(in the rows, 128 means zero)
Each path is a new rotation, seen through one point. The rows after it are directions, each followed by how far the rotation turns it, in degrees per step (0 if it stays put).
Each turn is a multiple of 5 degrees from 10 to 175, or 0.
Each row of a path follows its step; steps can be skipped.

step 0: [132 132 131 112 135 134 130 124 130 134 123 138 126 119 129 134 122 134
 124 132 126 125 113 123 122 115 123 138 126 132 121 135 122 132]
step 2: [130 129 130 128 136 133 130 121 131 129 113 148 138 131 122 130 129 130
 134 136 134 133 120 130 133 121 120 131 130 133 114 134 125 127]
step 4: [123 120 135 124 142 131 126 117 137 123 114 138 130 122 131 117 127 130
 135 123 130 122 120 122 126 125 124 128 124 136 126 133 119 137]
step 5: [111 126 124 131 137 128 135 136 136 124 135 133 129 128 119 130 119 129
 130 122 141 134 124 123 128 117 128 122 125 136 126 135 116 123]
step 6: [123 121 134 124 139 138 131 122 133 124 122 132 128 124 136 131 126 128
 127 137 130 120 130 126 146 113 120 130 131 139 128 133 123 129]
step 7: [119 133 125 124 140 119 140 128 128 121 128 141 118 119 124 135 112 131
 126 130 129 130 127 135 125 120 134 130 121 135 135 132 122 130]
step 8: [127 127 125 116 134 130 126 132 128 128 114 131 122 130 130 131 125 121
 134 134 128 120 129 122 124 109 117 128 120 136 117 131 120 135]
step 11: [126 131 134 127 126 128 128 123 133 123 130 136 118 118 128 123 110 139
 123 120 139 124 130 120 119 123 122 124 117 134 129 126 120 125]
step 12: [121 122 120 124 133 136 140 125 137 131 118 135 125 124 133 119 133 132
 145 123 138 120 125 129 129 118 121 123 125 130 123 128 123 122]
step 13: [122 136 130 126 129 138 139 124 132 132 138 140 127 130 126 136 112 134
 126 133 144 127 129 125 130 119 122 127 132 134 127 132 125 120]
step 14: [132 122 126 120 141 136 136 120 134 126 120 134 111 121 131 127 124 132
 136 134 134 119 137 129 133 118 132 135 129 126 126 129 130 134]
Directions:
[128 124 125 127 129 130 127 131 125 128 126 129 126 130 128 126 127 125
 132 123 126 125 128 128 134 126 127 129 131 126 127 126 129 130]
170
[132 126 132 128 127 127 127 125 130 123 125 125 126 127 132 125 127 131
 129 128 130 127 131 131 133 130 130 127 126 129 131 128 128 129]
140

step 1: [133 126 122 133 128 129 120 129 128 131 131 138 122 120 139 131 123 133
 137 137 136 128 131 130 122 146 122 130 122 114 119 131 128 122]
step 2: [122 128 120 132 130 139 121 126 136 139 123 125 121 128 138 135 123 142
 133 132 130 122 127 128 121 133 131 126 118 117 119 126 134 120]
step 3: [124 125 124 134 133 127 130 117 136 129 126 111 117 136 129 132 126 141
 132 120 130 125 126 118 123 129 130 130 124 126 114 129 137 122]
step 4: [133 126 127 131 119 123 130 120 130 121 126 125 113 131 124 130 128 137
 140 109 128 134 125 124 122 125 131 130 132 130 120 128 142 132]
step 5: [133 125 125 120 123 125 123 128 128 130 136 139 114 128 133 115 124 129
 134 112 125 132 122 126 128 122 129 124 131 133 126 127 145 131]
step 6: [122 123 136 120 125 119 121 128 133 135 138 138 115 135 135 114 131 126
 129 129 127 120 123 126 124 120 133 127 132 132 137 127 136 121]
step 9: [126 122 122 119 123 128 137 126 117 119 122 148 123 124 129 133 128 124
 133 133 136 130 124 133 125 132 115 130 130 125 134 137 121 124]
step 10: [123 133 115 120 136 139 132 129 124 131 123 146 120 124 132 129 121 133
 125 136 138 123 128 133 131 129 124 125 121 124 131 138 121 121]
step 11: [115 136 121 131 141 138 132 120 128 127 125 125 116 132 125 131 129 136
 127 136 138 118 131 125 131 128 136 129 124 124 130 138 118 124]
step 12: [121 139 122 133 133 138 135 117 124 116 118 118 120 128 115 129 132 136
 133 120 135 125 136 125 131 129 134 128 124 127 132 129 130 132]
step 13: [135 137 120 128 138 130 124 126 121 115 127 127 120 119 117 119 130 130
 139 113 130 131 132 119 136 133 131 131 130 128 130 127 133 133]
Directions:
[127 128 131 124 125 127 127 127 134 126 128 130 132 127 128 125 129 124
 130 129 131 130 127 126 130 127 128 126 132 130 128 125 127 126]
40
[126 127 130 130 132 126 123 125 128 127 127 128 127 127 127 131 124 131
 131 127 127 131 127 129 134 128 129 128 127 128 128 124 131 127]
35
[130 125 131 131 128 128 128 128 124 128 128 129 127 127 128 129 129 129
 125 133 130 128 125 128 130 127 122 124 129 127 128 124 126 126]
40
[128 130 129 130 130 129 130 130 129 129 124 128 124 130 127 129 131 127
 128 126 133 129 127 129 129 127 131 123 129 132 122 130 129 128]
45

step 1: [136 137 125 125 135 138 118 125 122 123 127 122 126 141 127 123 139 124
 130 123 125 123 131 132 122 115 124 130 114 133 133 115 135 128]
step 2: [120 120 122 132 146 133 123 128 119 121 130 111 132 134 125 129 124 119
 118 125 124 119 126 120 132 130 123 128 136 127 136 127 128 128]
step 5: [134 136 123 136 136 143 134 126 133 126 137 122 130 126 126 132 127 134
 118 138 120 129 130 114 137 133 130 129 124 122 139 120 135 131]
step 6: [132 133 131 122 124 131 114 112 130 139 131 115 132 122 124 126 121 130
 125 128 138 121 125 130 133 129 123 125 128 119 135 121 137 119]
step 7: [128 124 126 136 127 135 126 131 138 124 140 123 132 123 126 129 121 138
 120 130 132 118 119 132 134 128 141 140 138 132 123 131 143 130]
step 8: [138 127 118 124 123 142 131 116 136 141 142 124 125 126 131 120 129 130
 133 140 126 127 130 129 123 128 134 132 129 128 124 114 125 124]
step 9: [138 123 132 126 125 132 117 124 137 120 128 124 133 134 132 118 139 129
 122 123 124 121 124 129 138 127 118 137 134 124 121 116 139 127]
step 10: [125 125 112 138 138 133 121 129 144 130 133 118 137 133 127 129 132 117
 137 136 132 115 125 133 128 135 130 129 131 130 126 126 128 128]
step 11: [136 120 118 130 128 129 123 114 124 122 138 130 128 134 135 112 119 123
 128 127 127 124 131 146 132 121 125 126 135 130 122 126 125 132]
step 12: [132 131 127 133 136 141 119 135 129 116 132 124 139 132 125 122 135 123
 137 122 123 131 139 133 125 125 134 142 126 135 130 118 129 136]
step 14: [126 135 129 136 130 129 112 121 124 114 133 127 138 136 122 123 119 126
 128 128 139 136 124 138 132 124 129 129 130 118 140 127 132 130]
Directions:
[129 129 131 127 131 129 126 136 127 124 128 125 126 127 128 126 129 129
 128 125 131 129 127 130 129 129 128 132 130 128 128 130 128 124]
140
[126 125 128 125 123 127 129 128 134 129 128 125 126 129 129 129 131 130
 126 133 129 127 126 131 127 127 127 132 128 128 125 127 129 126]
35
[128 126 124 127 130 129 129 130 126 125 127 129 128 127 133 127 125 129
 127 135 129 128 128 126 127 128 130 126 129 123 128 127 125 125]
130
[127 133 126 126 127 132 126 127 129 128 133 127 129 132 131 130 125 128
 128 126 131 125 129 126 131 127 127 130 130 128 127 126 126 131]
0
[128 131 126 125 129 129 127 129 129 128 131 126 130 126 127 128 130 129
 128 131 123 131 125 128 129 126 126 125 131 130 128 133 125 127]
135
[125 126 130 133 125 129 127 130 128 125 132 130 132 131 127 128 130 130
 125 128 125 129 130 127 127 129 128 130 129 124 128 131 128 129]
155

step 0: [138 137 117 142 125 129 125 139 138 130 126 127 122 122 131 128 132 129
 131 122 125 143 130 139 122 124 138 138 143 122 132 129 126 124]
step 1: [121 122 133 140 127 109 128 126 129 130 130 122 115 123 129 123 137 136
 128 134 137 136 122 134 120 124 125 128 134 142 124 129 136 117]
step 2: [125 127 132 127 126 137 134 127 127 131 116 121 117 125 116 134 124 131
 129 123 130 120 137 135 133 127 128 130 147 128 124 132 143 113]
step 3: [134 123 112 123 124 131 122 126 125 131 129 119 129 120 122 123 122 123
 121 142 129 136 137 141 134 127 118 124 121 135 128 124 144 122]
step 6: [126 135 128 128 122 125 131 131 142 130 130 128 122 122 115 129 125 125
 123 126 136 136 121 118 116 121 134 131 126 134 112 144 133 119]
step 7: [116 130 122 135 127 128 124 127 136 118 125 124 124 136 115 129 125 117
 116 127 134 118 131 135 116 121 125 136 133 127 132 116 138 120]
step 9: [126 150 114 131 123 129 127 137 122 117 114 130 133 129 128 126 124 127
 137 133 126 123 131 140 124 127 124 120 129 135 131 136 129 129]
step 10: [122 129 122 125 137 125 126 126 136 127 121 112 130 122 137 132 113 134
 128 130 126 138 112 129 120 123 125 130 126 134 140 141 130 130]
step 11: [128 125 124 122 113 125 129 118 120 121 116 120 124 127 123 133 124 122
 123 121 140 128 122 120 109 133 133 121 138 129 126 135 125 131]
step 13: [145 133 124 133 115 115 131 125 134 124 128 122 137 132 139 131 130 128
 133 135 143 125 128 138 121 119 134 132 128 124 126 122 130 117]
step 14: [121 138 122 126 132 104 130 131 128 124 117 120 119 131 127 129 129 142
 136 133 119 127 136 136 130 129 132 133 139 126 132 130 126 122]
Directions:
[124 129 128 128 131 130 131 130 130 129 125 130 127 127 130 132 130 128
 127 125 124 125 128 130 127 126 125 128 129 123 132 128 131 128]
145
[126 126 130 125 129 125 130 127 125 125 130 126 124 128 127 133 129 129
 128 123 129 126 129 130 131 128 129 124 130 130 129 127 124 129]
115
[127 126 127 127 134 127 126 127 132 131 128 126 128 126 127 130 129 128
 126 132 126 130 129 131 127 128 125 130 128 132 128 125 124 131]
155
[130 126 131 128 126 126 129 128 127 135 127 127 123 124 129 125 128 129
 130 129 127 129 131 130 128 129 131 128 128 126 129 124 129 127]
25

step 0: [126 117 125 133 119 125 117 123 124 136 133 124 124 117 131 122 119 132
 130 128 141 119 123 133 122 133 117 128 132 124 129 139 128 126]
step 1: [130 126 130 121 134 126 131 135 125 136 129 123 129 137 123 132 126 136
 124 132 129 130 114 123 123 126 129 118 109 128 128 137 117 136]
step 2: [120 140 136 121 119 126 130 131 137 115 125 122 113 123 130 125 141 129
 126 133 128 127 129 129 126 123 124 124 130 120 126 135 131 137]
step 3: [130 116 132 131 129 130 129 121 124 122 130 109 123 125 124 126 117 122
 127 120 125 118 125 116 125 127 130 133 131 115 131 126 128 124]
step 4: [136 117 119 135 127 118 126 129 132 140 120 131 125 127 129 134 121 136
 132 129 131 122 125 132 129 126 120 116 128 122 128 136 132 143]
step 6: [128 132 132 132 119 135 120 131 132 120 136 121 115 120 125 115 129 124
 129 117 126 130 134 120 124 126 122 114 128 129 130 128 131 134]
step 7: [141 116 135 128 124 130 137 121 118 138 123 115 130 132 125 124 127 123
 133 128 124 121 118 123 133 122 126 130 133 128 125 138 134 131]
step 8: [131 128 125 132 122 132 131 139 127 124 112 132 120 127 129 134 114 141
 124 138 132 124 128 129 124 133 127 128 123 128 126 129 131 143]
step 9: [124 127 140 132 127 129 128 114 135 115 130 120 131 132 116 128 133 129
 131 125 121 125 135 132 124 135 125 126 120 131 128 124 117 140]
step 12: [131 133 123 130 121 135 129 141 119 122 129 122 128 128 120 121 125 136
 133 138 130 126 129 142 122 136 126 121 119 125 127 122 119 136]
step 13: [132 130 147 122 126 135 121 111 129 123 133 131 126 136 132 120 132 129
 129 125 129 123 128 131 116 124 125 132 123 126 131 139 125 136]
Directions:
[126 127 126 128 129 128 128 130 131 131 131 124 130 130 126 130 127 132
 129 123 127 131 132 126 128 124 128 125 126 130 128 125 128 131]
140
[127 125 129 125 126 128 128 126 124 128 127 128 133 127 121 129 130 128
 125 127 123 127 127 126 129 127 130 131 127 127 129 129 125 127]
170

step 0: [140 130 137 139 124 133 135 129 124 129 115 127 117 127 136 125 124 130
 117 117 128 126 119 130 134 122 126 118 124 130 133 128 124 115]
step 1: [124 134 136 124 123 139 133 125 127 126 125 120 122 128 113 137 127 127
 120 133 121 117 121 130 132 113 118 137 121 128 127 126 121 125]
step 2: [123 129 139 132 132 136 130 129 130 132 123 126 115 121 109 132 125 128
 126 124 128 133 122 136 134 135 141 125 131 127 122 142 124 131]
step 4: [133 125 134 128 129 141 130 117 130 138 136 124 120 122 128 138 123 138
 136 131 122 121 127 126 119 122 126 124 113 120 120 136 130 120]
step 5: [138 130 142 132 138 137 139 128 128 129 115 127 116 131 128 125 135 136
 123 121 135 134 129 127 131 134 123 129 114 121 123 128 127 134]
step 6: [130 137 124 123 126 129 129 131 133 133 119 122 125 131 123 146 141 119
 125 123 120 129 133 126 135 122 122 132 117 131 114 133 121 125]
step 7: [133 132 129 126 130 127 134 126 126 123 126 137 126 124 121 141 122 144
 129 120 125 126 132 131 132 133 130 119 130 125 117 148 120 121]
step 8: [138 131 136 136 116 132 126 132 129 130 127 130 122 137 132 129 121 137
 122 115 125 126 131 138 138 126 121 120 112 137 134 130 126 129]
step 10: [132 132 137 134 137 140 133 130 131 130 122 135 130 120 110 138 128 128
 123 116 134 131 118 128 132 136 128 132 124 129 137 136 125 131]
step 11: [130 139 126 135 116 133 121 125 124 138 122 133 125 120 129 135 135 122
 129 127 131 135 117 141 138 118 127 127 119 131 122 136 127 120]
step 14: [130 130 125 135 125 142 132 133 131 125 112 130 122 130 133 149 139 127
 131 134 127 124 131 124 129 120 126 136 125 123 124 130 117 122]
Directions:
[126 131 128 127 123 126 131 128 126 127 125 125 131 130 130 131 129 126
 131 132 124 127 125 127 125 128 129 128 124 129 129 128 126 127]
135
[126 130 126 128 125 123 127 128 127 128 131 130 130 128 125 128 127 129
 131 128 127 130 129 134 131 128 131 124 128 130 123 130 128 131]
80
[124 127 129 131 127 126 127 129 128 127 129 130 131 129 126 127 127 128
 126 124 129 126 120 130 129 127 126 129 129 130 130 128 128 123]
35
[132 125 125 126 128 127 129 127 128 128 130 124 132 124 124 129 129 129
 128 127 127 125 129 125 130 124 128 127 129 128 126 124 126 126]
130
[126 128 130 129 129 126 131 129 126 127 125 129 129 131 129 131 124 127
 125 127 128 127 136 129 129 129 127 127 129 130 127 126 128 123]
45

step 0: [120 124 138 123 131 123 146 121 124 135 135 126 121 112 130 130 122 125
 130 133 127 118 126 134 134 133 141 131 133 121 131 135 133 123]
step 2: [120 123 120 116 132 114 127 124 133 125 128 129 139 127 120 129 120 131
 134 118 127 120 132 122 126 138 138 114 130 135 125 130 136 135]
step 3: [128 126 136 110 135 123 139 125 125 133 131 125 120 124 121 129 138 127
 124 128 131 125 125 123 133 114 135 120 141 138 129 119 132 130]
step 4: [126 119 119 125 143 130 132 133 143 126 129 125 123 126 125 126 125 135
 128 128 132 133 118 133 137 125 121 134 131 135 137 133 138 145]
step 6: [125 124 132 131 136 137 143 134 127 133 140 131 127 128 123 136 125 118
 131 128 127 113 134 131 135 124 119 119 144 126 126 123 132 128]
step 7: [121 129 121 126 134 129 125 130 135 131 135 128 128 124 125 144 127 139
 138 146 138 124 128 128 126 131 130 125 137 126 134 144 136 130]
step 8: [117 126 123 112 129 125 123 120 132 132 134 125 139 125 117 136 125 119
 129 134 136 116 122 127 126 127 126 127 120 133 131 118 116 132]
step 10: [128 139 119 116 139 127 127 124 127 123 132 118 133 119 144 129 124 126
 127 137 130 130 124 126 133 123 129 135 145 134 133 134 132 133]
step 11: [116 122 136 126 143 128 123 129 137 125 125 125 138 123 134 130 123 121
 131 121 121 118 113 134 130 136 128 121 133 133 125 126 123 138]
step 13: [134 126 127 126 138 124 126 122 126 130 138 118 132 145 128 134 127 123
 126 138 138 120 125 127 133 128 118 126 130 138 135 133 142 137]
step 14: [113 121 127 123 134 130 126 126 142 122 133 132 141 140 118 130 137 125
 123 134 126 135 128 130 127 129 137 117 132 136 131 135 122 132]
Directions:
[128 128 125 125 128 128 130 128 130 126 125 130 127 127 128 124 130 126
 122 127 128 132 127 128 129 125 129 131 130 128 133 128 125 131]
65
[128 132 129 126 126 125 131 133 126 127 128 124 123 130 128 129 128 127
 125 129 131 127 128 130 133 130 127 126 130 127 128 129 129 125]
115
[128 126 130 133 128 129 127 126 129 128 128 129 129 129 122 127 130 124
 127 130 130 130 130 132 128 127 124 127 130 128 130 131 130 126]
45
[129 130 126 131 129 131 125 131 127 128 129 127 130 127 129 127 127 131
 126 128 131 125 126 128 129 122 131 130 126 129 131 131 133 128]
120

step 0: [122 124 129 133 133 125 136 123 142 144 130 119 129 120 124 126 129 126
 128 116 134 129 136 137 130 132 142 138 127 128 121 138 120 134]
step 1: [135 142 127 137 130 136 129 124 129 136 119 111 125 130 124 124 126 121
 124 113 133 131 131 129 129 117 137 133 120 126 135 119 122 138]
step 2: [125 127 123 124 128 121 122 123 133 130 130 120 123 133 121 129 120 110
 135 126 131 131 138 132 139 127 130 138 117 110 125 116 128 131]
step 4: [139 127 116 131 114 132 138 127 124 134 130 117 120 120 125 125 134 124
 131 134 140 138 129 129 128 134 139 129 115 124 124 131 131 137]
step 6: [128 131 115 124 130 124 125 117 140 139 128 109 127 117 123 131 121 123
 123 138 129 119 126 129 123 124 133 142 129 132 123 125 131 127]
step 8: [132 131 116 136 123 126 126 127 141 131 118 124 135 127 114 136 141 119
 128 135 123 134 125 130 134 131 120 133 116 120 136 123 128 134]
step 9: [120 132 114 132 134 133 122 129 135 131 124 121 118 126 118 137 129 131
 123 133 134 119 130 136 126 132 124 126 119 110 121 140 136 134]
step 10: [141 135 125 136 119 134 119 121 132 127 130 113 132 123 132 131 137 130
 126 131 124 117 127 119 122 132 129 127 121 118 113 131 129 140]
step 11: [132 115 128 132 128 117 126 128 134 127 125 120 138 121 123 127 130 114
 120 128 121 122 127 134 122 137 141 125 116 120 126 138 127 136]
step 12: [125 130 134 130 133 131 132 128 138 143 127 116 133 116 119 131 142 125
 115 119 125 120 135 131 124 122 127 137 126 122 130 137 122 129]
step 13: [129 140 128 125 127 135 119 128 125 135 129 109 133 124 116 137 121 122
 125 117 126 132 125 131 126 125 139 121 125 114 131 123 128 137]
Directions:
[129 127 131 123 127 127 131 131 125 128 130 125 131 121 128 125 127 127
 127 130 126 129 127 128 125 127 128 130 130 129 128 131 129 130]
55
[127 129 127 129 127 132 127 130 131 133 129 129 125 128 129 129 125 132
 123 128 129 128 128 128 126 128 129 132 131 129 126 132 128 124]
120
[129 126 129 132 127 128 133 130 128 130 126 131 129 127 126 128 134 128
 126 127 130 132 127 130 129 130 129 127 126 131 132 131 126 128]
95

step 1: [133 122 135 136 128 125 129 121 136 122 130 129 129 137 130 124 127 133
 122 119 119 124 126 120 128 137 148 129 129 138 129 126 124 138]
step 2: [138 118 133 123 134 132 134 125 123 123 112 129 116 123 140 139 129 131
 128 130 122 125 120 124 126 129 137 125 129 124 134 132 123 120]
step 3: [133 121 124 129 129 127 138 131 127 119 122 133 125 124 119 129 137 121
 131 140 137 136 135 125 126 132 133 117 132 134 130 131 143 125]
step 4: [120 131 131 119 134 122 133 126 133 140 128 129 127 127 127 121 139 130
 138 132 118 141 123 133 132 121 128 117 136 125 123 131 135 136]
step 5: [124 117 133 118 118 117 125 138 134 137 130 118 141 122 130 131 133 137
 132 134 130 124 135 128 131 130 119 124 130 123 128 127 121 126]
step 6: [134 136 130 127 121 121 121 136 129 122 133 126 138 126 124 115 121 121
 131 133 123 118 132 126 120 116 137 133 132 116 132 122 128 128]
step 8: [122 120 131 124 133 135 124 122 136 108 122 128 124 136 128 133 136 128
 132 120 127 123 138 131 131 127 136 133 125 133 125 123 121 120]
step 9: [133 129 127 115 131 144 133 127 125 129 120 137 136 126 132 132 130 127
 125 132 123 134 126 131 124 139 142 130 124 133 124 118 136 126]
step 10: [136 119 132 129 140 121 143 129 134 138 119 124 133 128 124 128 133 120
 126 129 130 136 127 122 141 132 134 131 122 132 134 128 129 138]
step 11: [131 128 132 114 132 124 132 124 132 132 131 132 120 125 128 133 129 123
 137 139 130 137 131 120 131 125 120 124 125 108 136 131 124 123]
step 12: [133 129 122 128 122 124 120 129 128 123 142 124 138 125 117 125 131 124
 143 135 127 129 130 121 124 138 119 117 126 126 123 127 132 136]
Directions:
[127 128 124 126 127 123 124 131 128 129 130 129 130 127 128 128 126 126
 130 127 128 129 128 125 133 130 127 130 132 124 128 130 129 129]
55
[128 127 131 127 126 130 129 128 131 133 128 125 134 129 128 130 125 130
 126 125 128 129 126 128 128 130 131 129 133 129 127 125 127 127]
85
[132 128 126 124 125 130 130 129 128 126 125 129 123 130 129 127 128 127
 128 127 128 129 128 130 132 130 129 130 132 133 127 129 128 127]
55

step 0: [134 141 113 129 115 134 144 129 135 128 119 120 122 134 134 124 123 127
 137 135 125 129 132 121 127 131 129 132 120 121 132 130 131 134]
step 1: [136 131 115 135 127 139 136 136 127 142 119 133 132 118 127 130 130 126
 135 120 127 137 139 124 129 125 135 130 128 120 129 138 141 124]
step 2: [132 140 119 132 130 136 131 132 134 134 127 120 145 117 128 133 136 129
 123 137 120 132 129 123 137 140 130 120 121 116 126 130 127 126]
step 4: [132 131 122 142 124 128 122 134 131 141 125 143 138 127 126 137 125 121
 123 134 131 132 127 123 115 125 129 121 120 120 120 136 130 138]
step 5: [128 133 118 130 123 135 132 120 140 128 119 127 131 133 144 137 124 119
 126 139 125 122 131 117 128 134 134 124 117 126 126 130 127 142]
step 6: [135 133 125 131 128 134 130 135 128 133 107 129 134 133 141 129 118 126
 132 124 127 124 141 118 124 121 132 131 127 126 129 142 136 125]
step 7: [121 128 125 136 128 138 136 134 127 138 125 128 138 128 131 132 129 133
 123 130 125 129 135 112 126 139 129 120 120 116 122 140 124 116]
step 10: [138 127 122 134 121 135 134 115 135 129 135 134 133 130 133 130 132 126
 130 137 125 118 119 108 126 129 127 121 119 120 120 135 128 134]
step 11: [134 132 122 132 123 132 129 121 129 125 115 122 129 131 129 124 122 128
 132 135 127 118 134 119 130 111 137 120 129 121 129 141 142 136]
step 12: [132 126 130 133 123 130 133 135 132 137 128 129 137 127 121 121 132 130
 131 131 127 124 147 117 127 129 141 123 114 126 127 145 127 126]
step 14: [133 131 127 141 126 124 129 136 138 120 116 118 135 118 122 129 124 133
 127 129 123 128 130 129 120 115 122 130 117 118 116 137 134 127]
Directions:
[128 128 132 127 128 131 127 126 130 129 129 129 128 127 128 126 126 128
 127 130 130 131 134 130 126 124 124 133 130 126 128 130 131 127]
135
[124 127 131 129 131 125 128 130 129 127 123 129 126 129 130 129 126 126
 126 128 129 125 130 129 125 129 130 131 123 128 126 128 125 127]
45
[131 128 123 126 128 127 125 132 128 127 127 125 128 129 127 124 124 130
 129 127 132 129 128 128 128 126 126 129 124 133 129 131 128 127]
130
